Rotation paths and how fast each direction turns (degrees a step)
Each turn is a multiple of 5 degrees from 10 to 175, or 0.
Each row of a path follows its step; steps can be skipped.
Path 1:
step 0: [-37.4 -25.6 -12.9 -15.8 -11.8  22.8   7.6  44.7 -10.3 -29.4  33.1   3.9
 -26.2  64.3  10.7 -33.6 -33.2  -1.5  55.5   7.5   2.7   0.7  17.2  22.8
   0.2   1.6   7.7 -27.9  18.7 -14.0  -0.9  -3.3  35.0  -6.5  44.7 -35.4
   8.2  -3.5 -42.5  28.5  12.4 -51.0  10.9]
step 1: [ 29.8 -36.2  21.3  -5.4 -17.6  -4.5  55.1 -24.5  -2.9  32.3 -16.7  45.5
  22.3 -12.0 -29.3  19.1  -6.6  27.5  14.7  33.9  12.2  27.5  21.3   2.4
   8.9  11.2  -6.3 -25.6 -21.0   7.1  -9.0 -10.8 -28.2  38.0 -28.7 -27.1
 -24.3   8.8  26.7  37.7 -23.2 -53.9 -49.5]
step 2: [-26.2  10.5  18.8 -26.6  33.1   7.8  11.6 -27.1 -18.9 -46.0  -2.4  -3.4
  36.1 -53.2  38.5 -47.0  26.4 -33.0 -17.4  11.9 -17.7  55.9  18.6  28.3
   3.5  10.6  50.6   4.1   1.3 -29.9  11.8  18.6   5.4  26.2   1.0  23.0
   3.6 -18.8  25.9 -37.4  18.3  10.7 -25.4]
step 3: [ 12.3  13.7  19.3   9.2  51.4  -6.7 -35.2  -3.4  -2.8   1.1 -21.1 -15.5
  14.7  65.3 -15.1 -69.3  14.0  34.5  58.2  19.8   6.8 -34.3   8.3  -9.9
   0.4 -18.8 -10.8 -10.0   5.3  -9.9  51.6 -39.1  -4.1 -12.1  22.1 -11.0
 -14.4 -26.8  -9.9 -29.2   5.7   2.2  -1.7]
step 4: [  4.2   2.5   4.6  16.1  -2.9  31.2  20.6  -8.8  23.1   2.3   7.4 -23.4
 -13.0 -24.2   0.0  -7.0   9.2  45.0   3.9  45.3  29.8 -38.2 -50.6  48.4
  43.2  -9.2  -4.5  -9.1  13.1  -4.6 -35.3 -39.3  21.9   8.5 -57.0   9.7
  17.5  34.0  -4.1  46.0  25.0 -37.5 -21.8]
step 5: [  9.1 -17.8  -0.3 -30.3 -45.9 -11.2  14.4  22.6  -2.7  33.6   7.0  -4.0
  36.0  -7.1  46.9  15.8  29.1 -11.0 -59.0 -10.1 -32.8  27.2  -1.6  27.0
  29.9   4.2 -24.3 -12.1  16.5 -37.3  41.4 -37.8  16.6  52.4  29.6  -5.4
   6.3 -18.7 -17.4 -12.0  17.3  24.2 -34.2]
step 6: [  7.5  -4.7 -53.4 -14.7  46.5 -30.4 -56.1   2.2 -16.1   9.3 -39.2  10.5
   4.3  35.5 -18.0  10.7   9.5  14.5   5.1   3.1  -5.8 -18.7 -13.1  50.1
 -34.4  -2.4  22.5  13.1 -25.1 -50.0 -13.2   8.7  -8.7 -27.8  36.9  27.8
 -26.3 -11.9  36.2  10.6 -18.4  11.8 -51.7]
step 7: [-35.3  13.8  52.8  24.4   7.4  30.5 -18.6  12.5   2.3  15.7   2.0  14.1
 -62.5  13.7 -22.9   8.3   8.5 -16.7  11.7  28.2  16.4  -1.8  50.1  29.4
  21.0  -8.9 -12.8  16.1 -14.1 -68.0  -4.8  -9.6  -0.7  -6.9 -38.0  36.6
  25.8 -12.6 -21.8  30.2  27.8 -17.2  38.6]
step 8: [ 70.6  -6.2 -20.6  -4.3  10.9  25.2   2.5   2.4  20.0  13.0   1.7   4.9
 -10.1 -28.0 -17.5  -1.6  37.6 -30.7   9.1  15.6 -33.1  32.6  -9.4  -4.5
  12.1  56.2 -70.3 -51.2   9.8  -8.8  -8.7 -33.4   5.4  28.2  -5.9 -28.5
  18.1   1.1  21.4   7.5 -27.5  26.6  20.0]
[  3.3  11.3  14.3  -7.6   1.1  -5.1 -13.7 -16.0  -0.2  11.0  -3.8  -5.8
 -18.7  -0.3  -3.0 -14.8   9.8  -1.4  -0.2  -2.0   2.3  10.2  -5.7  -0.3
   1.2  10.2   1.4  -1.2  -4.7  -1.0   1.3  16.6  -6.5  -6.2  -5.7   1.9
  -7.8 -11.9   0.9  -3.3   5.0  -3.3   4.8] : 80
[ -8.3   6.0  -8.7   8.0  -4.0   0.3  -3.3  13.4   6.8   5.7  -4.2   8.6
 -10.4  -0.2  -9.2 -11.8 -13.3  -3.1   0.7   8.3  11.6 -15.1   8.1   4.2
   2.9  -0.1   5.3   1.3   3.1   2.2  11.6   1.3  17.3 -10.3  -1.0  -2.1
 -17.1  -5.9   7.4  -2.1   0.0  -4.5   0.2] : 110
[  3.6  10.3  -0.7   2.0 -12.4  -4.0  -8.8   8.3 -10.5 -10.4   4.8   0.8
   4.2   3.3   5.2   8.7   8.6  -6.1   7.4  11.5  -4.1   1.8   4.0  -0.1
  10.6  -3.5 -12.8   1.5  -1.2   9.1   3.5   3.7   3.7   8.5  15.8  -6.1
   3.5 -20.8   1.9  -5.4   9.4  -9.3   9.3] : 145
[  4.8  -3.9   7.1  -6.6  -3.1  10.5  -8.5  -3.0  -6.4  -5.6   6.2   2.9
   4.9   3.3   4.5   6.8   3.1   5.5  -4.4   2.9  16.9 -20.9   0.5  -4.3
  -3.6 -13.1  -5.4  -8.4  -8.3  -8.6   0.1  16.4  -1.9   6.8 -12.6   4.6
  -4.4  -0.8   0.8   2.2 -14.5 -11.5  -0.9] : 125
[  7.4 -10.9  16.4   9.9  -6.0   5.6   1.4   4.6 -18.5  -1.2 -14.4  -3.6
   7.6 -10.6  -3.6  -9.5  -2.1  11.3  -1.8   5.3  -2.8  -8.2  -6.2  -2.8
  -0.3   8.6  -4.0   8.1   4.5  -4.2  -1.4   8.5   6.5  -7.4   8.0  -0.8
   2.1   6.3  -6.7 -11.8  10.0  -2.2 -11.9] : 35
[  3.4   7.0   7.8   8.5 -10.9  14.8   5.8   8.2   0.6   0.5  -3.2   5.2
  -4.6   4.2  -6.4  -1.2   4.6  -2.7   7.5   4.9  22.2   8.2 -14.0  -4.7
 -12.6  -6.9   6.5   2.1   2.4  -1.7  -6.1 -11.2 -13.3  -0.4   9.5   3.0
  -2.5  -3.4  -5.3  15.2   6.3   0.5   1.5] : 110
[  2.2  10.6   7.7  -3.5  -4.1   5.3   0.8  -0.9  -2.4  -4.4  -8.8  -8.3
  11.6   6.1   1.3  -2.2  -0.5   1.4 -10.4   4.1   1.1   5.3  14.3   5.6
   9.2   3.8  -0.1 -19.6 -13.9   7.4  -6.9  -8.2   7.0 -20.9   5.0   7.3
  -0.3  -2.1  -5.7  11.3  -8.1   4.7  -4.3] : 0
[-15.9   0.8  -9.8   5.8   4.7  -6.1  -7.7  -2.0   9.5  -2.1  -0.5   8.8
   0.8  -2.8  -5.8  -7.2   0.6   7.8  -9.1  17.1   5.1   4.2  -5.4  -4.8
  -4.0  -2.2  -1.3  -4.5 -15.0   0.2  11.6   9.4  -7.8   0.0  12.4   4.8
  21.1   4.6 -10.5  -5.8  -2.8   2.3  -2.0] : 100
